(in the rows, 128 means zero)
Each path below is one point turned by a fixed rotation once a step. After each direction that follows a path, write how fast that rotation turns it, in degrees per step (0 if it stays still).
Each turn is a multiple of 5 degrees from 10 to 175, or 0.
Each row of a path follows its step; steps can be skipped.

step 0: [128 133 122 136 121 120 139 117 123 137 131 123 121 130 125 125 125 121
 133 125 131 117 141 130 134 124 132 131 131 132 133 119 133 124 127 127
 133 135 125 138 129 130 138 145 130 127 125 118 132 138 120 127 140 124
 131 132 133 119]
step 6: [129 124 124 115 138 121 119 132 130 137 134 133 124 133 123 125 137 128
 136 120 125 128 126 128 128 139 113 130 133 132 130 135 132 129 125 130
 132 128 130 120 120 132 130 130 127 120 131 136 117 119 133 125 113 140
 130 125 137 139]
step 8: [135 134 135 124 129 126 131 123 128 128 115 135 130 119 130 131 124 128
 120 121 128 124 140 127 127 140 139 116 129 128 128 122 117 128 130 127
 138 125 131 126 144 127 121 136 132 120 121 123 127 138 124 120 131 130
 131 119 118 121]
step 9: [125 129 122 136 132 127 125 129 136 127 122 130 123 120 118 116 132 127
 126 142 128 131 120 127 130 125 124 126 124 136 121 136 120 114 126 120
 124 126 134 141 130 122 125 134 119 130 117 135 128 137 133 119 118 126
 133 131 113 123]
step 12: [127 135 130 119 124 125 122 119 127 125 117 129 134 120 123 124 130 127
 123 120 138 120 139 128 117 131 141 116 134 132 129 132 125 130 127 127
 132 127 131 123 137 110 132 120 134 128 122 121 133 121 126 134 135 120
 123 135 124 116]
step 13: [121 128 136 134 120 133 124 132 127 117 126 120 118 120 116 127 131 129
 124 135 126 136 138 135 131 122 124 120 125 139 133 135 119 108 134 122
 122 120 123 129 127 126 133 124 128 131 132 127 129 131 124 124 120 120
 128 122 115 129]
step 15: [130 128 128 145 118 138 125 124 124 137 141 129 125 136 131 131 132 137
 127 112 129 117 122 124 128 121 143 132 126 122 130 123 136 134 125 127
 128 125 125 120 123 135 125 128 122 136 118 122 127 120 134 139 127 132
 125 129 126 134]
step 16: [123 129 133 125 120 130 119 104 122 131 133 134 140 123 126 126 126 132
 124 125 127 131 126 126 130 128 133 121 130 141 135 135 134 139 129 128
 131 132 137 122 127 114 128 136 136 128 133 118 141 130 122 129 136 129
 124 128 131 125]
step 17: [127 128 136 126 129 118 125 133 129 123 134 114 125 123 114 127 132 118
 130 126 121 134 129 116 122 130 114 125 114 134 132 129 126 130 141 123
 118 122 133 128 121 122 131 126 133 131 132 116 127 132 125 130 126 120
 136 121 120 122]
step 18: [116 129 132 134 132 123 135 127 131 122 127 123 127 131 134 135 129 114
 138 129 124 128 123 134 122 124 111 132 130 124 136 132 126 122 126 137
 132 133 119 130 134 141 124 125 114 131 133 121 131 127 130 131 122 142
 125 117 130 119]
Directions:
[130 129 130 129 130 127 128 128 127 128 130 128 130 131 128 130 128 129
 130 128 128 130 128 131 128 128 131 128 129 128 128 128 129 130 123 133
 128 127 127 128 127 127 127 127 125 130 126 128 122 127 126 127 128 127
 129 126 128 127]  90
[127 131 126 130 128 126 125 131 129 130 126 129 128 126 127 128 132 127
 130 127 129 127 125 128 129 129 128 129 125 128 129 127 128 131 129 127
 129 129 128 128 129 126 131 128 125 129 128 130 126 125 128 130 128 128
 130 130 127 125]  130
[126 129 129 129 126 129 126 128 127 129 129 126 125 130 128 128 128 129
 127 126 128 127 129 129 131 125 129 131 133 130 127 126 128 127 127 127
 127 125 125 127 129 125 130 126 128 128 129 128 130 129 128 129 128 124
 126 132 126 125]  25
[127 127 127 127 127 127 126 127 130 129 128 130 128 132 132 129 127 127
 127 128 129 127 129 129 128 129 128 128 127 126 127 127 129 123 126 127
 124 128 130 125 127 125 128 132 128 129 128 128 128 128 128 132 125 128
 129 127 129 129]  80
[128 128 127 128 128 130 124 127 126 129 128 129 126 128 129 130 129 127
 131 133 126 131 127 129 129 127 131 127 129 130 127 130 129 126 128 129
 131 128 130 129 129 129 129 127 127 127 130 126 128 130 131 130 128 132
 131 129 129 126]  155

step 0: [131 126 138 131 122 134 133 120 132 130 118 129 126 126 132 138 130 138
 131 131 126 117 127 140 133 128 137 124 126 125 134 128 133 136 117 129
 124 128 129 120 118 128 134 125 134 121 128 123 132 131 129 118 142 120
 126 133 113 128]
step 2: [121 142 130 122 119 136 134 126 124 126 129 130 119 135 136 133 136 127
 118 132 123 128 129 125 133 136 131 128 122 131 142 130 133 128 122 125
 131 126 125 131 132 134 120 135 129 129 135 119 123 143 130 131 120 123
 116 125 142 123]
step 3: [121 126 136 133 127 123 131 135 124 132 121 131 129 122 123 148 134 122
 122 133 130 117 125 124 141 120 129 118 127 132 131 129 123 125 124 121
 134 122 133 116 134 126 135 132 129 134 122 131 128 124 133 125 128 112
 121 132 127 126]
step 7: [123 121 126 116 131 132 125 126 127 141 139 120 136 134 131 136 123 125
 132 132 122 126 137 130 129 121 133 133 132 124 128 135 122 139 131 122
 136 127 141 142 134 124 123 131 116 120 126 135 133 127 131 121 131 130
 129 120 128 134]
step 8: [133 117 130 123 131 138 124 128 128 131 134 123 144 128 125 120 134 126
 132 127 125 120 129 132 134 131 125 133 118 137 117 134 133 115 127 127
 126 131 119 128 134 123 138 115 126 126 115 126 129 125 129 130 127 131
 139 122 121 127]
step 10: [126 113 127 133 130 126 125 140 123 130 126 139 131 128 122 131 131 126
 128 128 117 129 132 126 129 129 129 136 142 121 131 136 140 128 132 131
 126 133 136 153 132 127 124 133 128 129 125 127 129 133 121 123 125 129
 130 136 128 128]
step 13: [136 126 123 127 131 126 136 129 134 116 124 136 123 120 124 125 130 131
 117 122 134 128 128 131 122 134 131 129 139 129 130 132 130 123 137 134
 125 129 119 133 128 126 132 141 122 127 132 117 130 123 122 124 125 126
 137 147 122 124]
step 14: [122 130 132 128 131 127 135 127 128 129 129 126 122 134 141 124 130 120
 123 137 125 135 117 130 126 140 134 126 145 136 142 119 121 129 125 132
 131 125 126 129 126 137 117 128 132 137 137 122 138 121 128 132 122 128
 133 122 132 126]
step 15: [120 132 135 132 128 129 129 127 124 141 129 127 117 116 130 127 126 122
 123 115 131 128 119 130 131 124 122 117 128 130 131 123 138 131 118 126
 134 131 127 124 138 130 133 137 130 124 122 123 134 114 120 119 130 121
 120 122 123 134]
step 17: [122 138 135 130 131 135 139 132 125 126 128 113 133 127 128 111 135 127
 132 123 126 138 135 128 137 126 130 134 133 139 130 131 127 131 126 138
 126 133 133 120 127 120 128 126 139 137 138 124 132 134 123 125 121 124
 130 126 137 125]
Directions:
[128 129 127 127 127 125 129 129 127 127 127 127 127 131 127 129 129 128
 128 124 128 124 128 125 130 124 130 131 127 129 128 130 127 128 126 130
 129 127 127 125 131 128 129 129 126 127 126 130 132 129 131 126 128 130
 129 127 127 131]  85
[129 126 128 128 127 128 125 128 126 124 126 125 125 130 129 127 128 128
 127 129 129 132 131 131 129 125 130 130 129 128 130 128 131 126 130 127
 130 130 127 127 128 127 129 129 130 130 128 128 128 126 129 130 130 130
 128 130 129 125]  90
[127 130 124 129 126 131 128 129 127 129 128 130 133 131 129 128 127 126
 127 128 128 129 128 127 128 127 133 127 126 127 125 128 129 127 129 125
 127 126 128 130 129 128 128 129 127 130 127 132 129 128 127 130 130 127
 129 129 126 126]  20
[129 129 129 125 132 127 130 128 129 127 129 125 130 130 130 127 128 129
 127 126 127 128 129 128 130 128 129 127 132 127 128 128 132 128 124 126
 126 129 128 128 127 129 129 126 128 124 127 130 125 127 126 128 129 126
 128 125 127 128]  45
[128 130 129 128 127 127 129 130 129 125 127 129 131 130 128 127 128 126
 126 130 125 128 127 127 129 127 125 131 133 129 131 129 128 129 130 131
 128 126 129 129 130 129 128 129 125 131 129 128 127 130 125 129 130 126
 125 129 131 129]  95

step 1: [123 135 115 133 131 117 125 124 120 137 135 124 119 122 130 130 131 138
 116 137 122 125 134 136 128 129 126 129 120 115 121 122 128 125 123 135
 128 132 131 119 128 120 132 133 146 131 131 122 117 132 127 126 122 126
 130 136 122 133]
step 2: [132 122 142 136 142 122 144 125 118 132 128 129 126 122 131 129 128 123
 124 129 129 123 125 123 133 134 124 123 133 121 127 144 124 125 119 128
 130 144 134 128 138 131 129 122 129 129 123 125 113 129 125 132 143 134
 126 128 132 124]
step 3: [131 122 126 137 129 132 126 139 142 137 129 123 141 132 115 125 119 126
 137 119 130 133 141 127 124 125 126 130 139 123 126 130 132 128 124 135
 124 143 136 124 122 126 116 121 133 133 125 120 132 134 123 128 127 140
 123 129 126 132]
step 6: [142 124 121 125 125 138 129 137 138 121 136 127 145 129 130 136 126 127
 130 114 122 136 128 119 135 124 126 127 134 127 133 126 129 126 128 131
 124 121 125 130 121 114 114 140 133 128 131 117 132 128 138 132 125 128
 131 127 130 121]
step 7: [135 126 126 122 137 130 121 123 133 120 124 124 119 128 131 134 138 127
 125 135 127 131 138 130 145 129 126 120 123 125 125 131 119 125 131 130
 123 121 136 135 119 131 132 129 126 129 144 137 127 129 130 125 112 118
 128 143 124 126]
step 11: [128 135 128 136 137 129 129 134 127 137 117 129 125 125 130 131 126 126
 139 122 128 113 118 128 123 141 128 120 124 122 124 118 132 125 137 126
 126 131 135 121 129 141 122 128 131 140 125 124 128 122 122 118 137 140
 132 119 126 131]
step 12: [119 124 126 135 130 126 118 129 137 134 141 144 135 130 125 125 138 130
 136 109 126 127 126 124 123 119 125 127 133 123 134 127 116 122 129 121
 130 128 132 124 128 125 128 130 124 128 125 135 133 117 133 135 146 132
 120 133 120 127]
step 13: [123 118 123 121 134 128 123 111 135 126 114 121 130 128 127 125 123 136
 125 118 128 129 133 135 121 132 130 127 124 133 137 134 136 135 145 119
 128 132 129 125 117 127 143 124 131 129 140 130 130 133 130 137 134 127
 123 130 119 128]
step 16: [143 124 127 132 122 142 120 115 125 123 127 122 125 125 126 134 122 131
 132 136 133 129 129 124 131 127 137 122 112 134 125 142 143 135 130 123
 134 128 133 133 116 121 126 119 127 126 126 132 125 126 124 135 130 123
 122 134 136 132]
step 17: [117 137 131 140 127 138 130 134 129 126 132 134 124 129 126 128 134 141
 123 130 136 124 139 133 123 126 133 117 113 136 116 126 134 129 116 135
 124 116 129 120 131 138 123 127 126 128 131 121 120 130 126 123 120 132
 134 122 132 132]
Directions:
[130 126 127 132 129 129 131 127 127 127 129 129 131 128 130 129 131 127
 127 129 129 127 127 126 128 124 131 129 129 130 129 127 127 130 129 126
 132 130 126 128 128 126 126 131 128 127 126 129 127 125 128 128 130 125
 127 129 131 127]  175
[130 130 128 128 126 127 129 129 127 127 130 129 129 128 127 129 126 124
 126 125 128 128 128 125 126 126 127 127 127 132 128 125 127 126 128 130
 125 129 130 127 130 133 127 128 126 128 127 127 126 130 127 131 129 129
 129 127 126 126]  120
[129 128 126 124 126 128 132 129 130 127 128 129 129 127 129 129 129 130
 132 129 129 131 131 125 128 128 127 129 126 130 126 127 129 128 128 129
 127 128 127 131 124 130 132 128 127 128 128 129 128 127 130 128 129 127
 130 128 130 128]  40

step 0: [132 113 141 130 136 134 131 129 133 119 130 133 124 133 134 130 124 138
 130 135 126 122 133 121 129 128 116 131 132 119 129 127 136 128 130 132
 122 138 122 114 128 137 126 125 134 130 122 138 128 125 119 121 128 140
 132 129 127 141]
step 1: [134 120 139 127 132 131 130 121 137 121 127 131 132 125 128 118 121 136
 121 135 125 125 132 143 145 120 123 137 140 125 117 135 135 129 126 124
 128 140 128 118 124 125 133 131 123 124 121 135 121 121 130 133 123 127
 127 129 131 122]
step 3: [128 134 125 130 127 128 126 124 133 124 134 136 114 129 130 132 106 141
 126 129 122 119 134 144 131 124 129 123 131 123 125 124 132 129 132 128
 130 121 124 127 124 124 138 126 139 124 120 127 132 119 113 126 130 134
 116 120 125 128]
step 4: [133 114 133 131 123 138 130 123 124 134 123 140 128 127 126 124 123 128
 123 128 126 122 149 133 117 134 129 126 139 126 120 137 124 123 125 136
 120 126 123 124 127 119 135 134 135 125 124 136 141 121 115 129 132 127
 125 127 125 134]
step 7: [137 127 132 135 135 125 135 127 134 123 123 119 123 135 128 135 116 133
 128 133 127 127 135 145 132 140 127 135 130 137 127 140 138 132 130 129
 119 132 122 125 130 136 134 127 134 124 129 130 131 120 124 115 116 139
 123 134 134 130]
step 8: [131 126 132 130 134 119 134 133 132 125 118 131 121 124 127 134 125 135
 126 133 121 131 135 135 135 123 137 135 136 119 126 125 128 127 129 126
 119 136 129 111 126 120 138 135 142 126 135 133 129 125 108 131 117 126
 131 131 127 130]
step 9: [129 119 142 134 119 128 133 119 131 122 120 136 121 125 127 125 120 142
 132 124 120 118 129 134 127 123 133 134 126 132 129 123 135 136 119 130
 111 124 124 126 123 127 133 126 126 127 121 139 125 125 115 132 129 129
 131 138 126 119]
step 11: [132 113 130 119 129 131 126 122 138 123 122 131 120 135 128 125 126 136
 128 127 137 124 140 142 122 124 120 125 133 118 130 132 136 125 137 131
 127 122 127 127 124 134 133 137 125 115 117 127 133 130 118 131 118 132
 124 134 138 135]
step 12: [129 124 134 115 137 137 123 123 143 122 122 129 125 127 132 124 128 126
 133 124 128 130 145 137 129 120 130 134 130 130 127 139 129 128 126 133
 124 131 123 114 127 125 126 119 144 135 118 128 130 117 124 130 126 136
 118 127 130 131]
step 13: [129 128 132 134 136 135 130 120 120 135 126 130 129 131 135 113 122 141
 129 130 128 132 121 144 132 125 132 130 139 122 131 136 131 137 128 139
 121 136 120 120 115 126 136 128 140 132 117 130 124 125 119 123 127 135
 128 128 132 133]
Directions:
[125 129 129 129 127 129 127 130 127 129 126 128 131 126 130 129 128 129
 125 126 130 128 128 129 127 127 128 129 131 127 129 129 129 126 124 127
 129 130 131 126 127 126 132 130 128 129 128 125 129 129 127 130 126 126
 129 124 129 130]  160
[128 127 128 127 128 126 130 130 127 128 127 126 129 130 127 128 126 127
 127 129 127 132 131 129 126 126 128 125 123 128 127 128 130 128 128 128
 130 126 128 126 127 127 130 127 129 127 128 122 129 128 129 128 127 131
 128 128 129 125]  80

step 1: [131 127 118 128 134 125 127 123 117 114 129 130 127 141 127 124 133 123
 134 128 139 123 117 123 119 127 132 117 128 120 135 130 136 138 125 126
 126 133 120 138 127 132 131 131 133 129 133 134 128 127 126 138 133 118
 146 131 126 132]
step 3: [133 123 116 124 142 132 134 129 131 122 129 128 128 134 117 116 133 125
 131 124 129 133 120 136 127 117 128 127 133 121 128 126 132 141 130 129
 121 130 123 132 113 130 122 124 113 133 118 123 133 125 134 139 125 122
 133 133 119 128]
step 4: [125 129 119 127 117 124 119 127 128 130 135 127 116 134 127 115 132 119
 137 127 135 126 133 126 128 116 128 118 131 121 126 126 127 122 131 133
 122 123 126 116 144 123 133 139 139 123 126 133 134 134 124 130 131 121
 137 126 137 118]
step 7: [130 127 135 127 122 127 125 126 131 131 127 130 122 140 120 121 124 129
 136 136 124 125 126 125 127 125 143 123 133 137 117 131 117 138 140 131
 131 129 122 136 137 131 131 131 121 122 142 143 126 126 120 133 125 119
 135 118 122 127]
step 9: [121 130 125 131 128 123 133 134 130 118 134 121 112 138 126 120 131 123
 134 135 123 127 127 131 126 123 120 119 128 127 122 123 127 134 132 127
 129 130 109 125 143 135 128 127 125 125 133 134 132 115 132 136 123 127
 145 125 131 127]
step 13: [136 128 122 122 133 124 128 138 128 122 132 139 130 130 119 110 119 124
 137 127 129 134 129 137 141 123 129 130 131 126 126 129 129 131 135 131
 123 135 144 125 125 129 135 132 123 135 130 129 131 135 125 138 136 118
 132 118 128 113]
step 14: [119 125 128 128 121 134 133 121 124 129 124 128 128 136 124 122 140 122
 129 127 135 132 125 122 131 115 133 119 129 126 138 124 123 120 137 128
 124 126 113 120 129 124 118 136 125 116 135 132 131 117 132 142 129 130
 137 133 117 123]
step 15: [134 128 123 126 132 125 129 123 135 130 139 139 122 130 118 116 129 134
 136 135 130 129 135 126 132 125 138 142 133 127 115 123 132 136 133 136
 136 142 126 127 139 132 140 124 135 134 131 132 117 132 129 139 131 127
 134 127 131 127]
step 16: [122 122 125 129 126 130 120 124 120 121 132 131 128 122 114 122 123 117
 127 123 126 131 117 130 131 128 124 119 121 124 134 138 127 136 143 124
 131 126 129 124 125 124 118 135 120 126 135 133 127 117 121 138 135 117
 139 125 121 137]
step 18: [131 120 123 124 135 132 130 130 137 121 137 124 126 135 125 118 129 127
 129 138 128 126 123 134 131 125 130 122 132 122 123 142 141 138 143 118
 134 125 131 129 121 125 127 126 129 137 124 136 133 120 114 135 133 121
 135 123 134 121]
Directions:
[130 129 126 127 131 129 127 130 128 126 128 125 130 131 127 128 126 128
 128 130 125 126 129 127 125 126 128 128 128 131 128 128 125 128 128 125
 127 128 128 132 128 128 127 125 127 128 129 127 129 125 127 129 132 130
 130 127 124 129]  170
[130 130 130 131 127 129 128 126 131 129 129 127 127 130 130 125 127 130
 132 128 126 132 131 129 128 126 130 127 127 130 129 127 130 127 125 127
 127 127 128 129 129 126 129 130 128 127 128 131 125 127 128 128 128 128
 127 128 130 132]  140
[125 128 128 128 130 128 125 127 128 127 128 125 128 129 128 123 126 128
 125 129 128 127 128 127 130 128 129 129 125 128 126 125 129 127 127 128
 127 130 131 127 127 130 129 128 129 128 131 125 129 130 127 128 128 130
 130 128 132 128]  160
[124 128 126 127 128 128 129 130 126 129 129 128 125 129 129 130 126 127
 128 128 126 130 127 128 127 129 128 125 127 125 128 125 126 126 127 129
 128 127 126 128 127 126 128 130 129 123 129 131 128 127 128 125 132 128
 130 129 129 128]  145
[128 125 128 127 127 131 132 126 131 129 126 126 129 128 129 129 130 124
 130 128 128 127 130 128 126 129 130 127 128 129 124 125 126 129 129 131
 130 128 129 128 130 129 131 128 132 129 130 129 129 128 127 125 127 128
 128 127 127 128]  140
[129 130 126 126 129 133 129 128 125 127 130 131 128 125 131 125 125 126
 128 127 127 127 131 129 128 129 129 127 130 126 127 128 130 129 130 129
 130 127 128 131 124 127 130 126 127 128 127 127 127 127 128 128 128 129
 127 128 129 128]  145
